Each row of R is roughly a mix of the hidden directions of one of a few groups.
R:
[15 -3 -27 -12 4 8 -14 -31 41 22]
[12 37 11 -3 -4 9 17 22 -29 35]
[22 30 -19 -26 15 -17 -8 -4 -38 -7]
[-14 -40 -23 25 12 -18 -15 26 11 -7]
[8 38 21 -13 -24 -4 8 14 -26 29]
[-1 53 7 23 -2 16 0 5 -25 16]
[-1 -22 -16 35 15 -13 -43 13 12 4]
[-14 0 7 40 21 -8 -44 -4 -4 -13]
[43 21 7 8 -21 16 -13 17 -11 29]
[-14 11 18 27 27 40 0 -13 -21 -13]
[-32 35 6 28 -14 -8 -23 -23 8 -12]
[3 -21 -12 11 -28 30 36 -26 -7 10]
[-3 34 24 -11 20 -7 -21 -12 40 1]
[20 -40 -24 -9 30 8 21 19 8 5]
[8 31 14 -2 -4 8 19 22 -24 42]
[-4 40 8 -22 4 -16 29 -25 25 0]
[13 51 10 4 -27 2 -14 -1 -27 -3]
[-6 39 34 9 -14 14 1 3 -23 29]
[30 39 11 15 -25 15 -19 6 -16 16]
[5 37 15 -18 25 -31 -29 10 -8 1]
[9 24 -11 -7 5 29 12 -38 34 -11]
[21 19 13 -12 -16 17 2 -32 -42 -6]
[18 24 -34 -9 14 -6 1 2 -43 -18]
[0 -13 4 -4 -2 -31 -12 32 -45 10]
[-9 -4 9 15 -2 -27 15 15 -45 -30]
[-9 4 -7 24 -1 35 16 -20 42 -14]
[-6 6 0 8 2 29 7 -23 53 -11]
[1 -35 -29 11 -12 3 11 25 -36 -11]
[14 -5 -17 -15 -1 -22 -2 17 -55 1]
[-4 7 4 41 26 41 -11 -12 -5 -10]
[-2 11 38 -20 6 -35 -25 9 -1 24]
[23 -33 -10 -25 28 15 22 13 -16 -15]
[-40 31 11 16 -19 -18 -17 -23 9 -8]
[-2 37 8 -24 -1 -19 36 -28 6 -8]
[-4 25 33 -12 10 -5 -15 -18 42 12]
[15 25 -2 -35 -14 -8 40 -22 5 6]
[2 -12 0 37 10 -1 -48 23 0 8]
[21 -2 -19 -20 -6 26 -12 -31 28 26]
[-13 -23 -12 16 13 -7 -15 38 37 13]
[-1 32 28 -11 9 1 -9 -27 40 11]
[-17 -2 23 11 -3 -11 18 38 -36 -21]
[-15 37 26 -24 3 14 25 -26 10 -5]
[-20 19 30 4 17 29 8 -12 -35 -17]
[4 7 -5 -3 9 -30 -12 28 -50 2]
[-8 29 12 32 7 29 -18 -19 -17 -24]
[22 21 -17 -25 -6 -12 16 -45 12 7]
[10 3 -1 -12 -3 -27 -2 13 -56 15]
[21 19 7 -18 -20 -7 26 -20 -42 -9]
[44 -32 -16 -18 11 10 12 23 -2 8]
[-27 -23 3 33 21 10 -37 1 -2 -17]
[-3 2 8 17 -1 -27 5 -2 -49 -31]
[-22 -28 -15 1 23 -2 -2 -20 12 -44]
[8 -7 -3 -9 -5 -26 -3 20 -55 12]
[-30 -32 7 19 13 33 -25 11 -2 -12]
[-4 13 -14 -37 -25 -44 7 5 -4 -12]
[-26 -33 -11 12 32 7 2 -16 18 -28]
[-23 38 7 26 -26 -13 -24 -16 11 5]
[0 37 33 -14 16 -28 -23 -2 0 17]
[23 28 -13 -24 -8 -26 25 -31 11 8]
[-34 7 15 17 22 -10 -5 29 37 -1]
[6 27 11 -26 -13 -10 40 -22 -22 -12]
[-13 0 7 22 -5 31 14 -20 47 -3]
[32 1 -27 -22 -29 -32 -7 15 11 3]
[17 33 20 -14 -30 -6 2 15 -20 31]
[-21 35 18 1 -36 -21 -21 -18 0 -7]
[17 36 -23 -6 17 -10 0 -2 -43 -10]
[-7 43 26 -12 -31 -8 -7 -7 -26 -2]
[-10 23 -6 17 -34 -27 -30 -13 25 3]
[-12 19 30 3 13 0 -16 -8 51 3]
[3 -41 -14 15 0 30 -36 10 -3 8]
[32 25 -8 -28 -19 -19 30 -3 6 20]
[25 8 -30 -20 -6 -29 18 -12 29 18]
[21 3 -21 -36 -14 2 28 -33 11 10]
[-9 -2 -4 8 10 22 -6 -4 56 -23]
Here is one row of each group, with its name. Which group are the others in?
[18 33 21 -11 -38 -7 -7 10 -16 26] -> <83>
[-19 -21 34 10 -14 7 0 -4 44 18] -> <129>
[-26 -19 -5 22 20 -7 -17 31 36 3] -> <6>

[-13 18 36 16 7 35 -8 -18 -26 -12] -> <83>
[26 29 -3 13 6 31 -10 -1 -33 -25] -> <83>
[52 6 -1 -15 -6 19 2 20 -27 3] -> <83>
[-1 -27 -36 21 -4 11 12 24 -27 -22] -> <129>
[16 39 -5 18 7 18 12 21 -23 30] -> <83>
[19 25 11 -18 -19 -19 35 30 -9 13] -> <6>
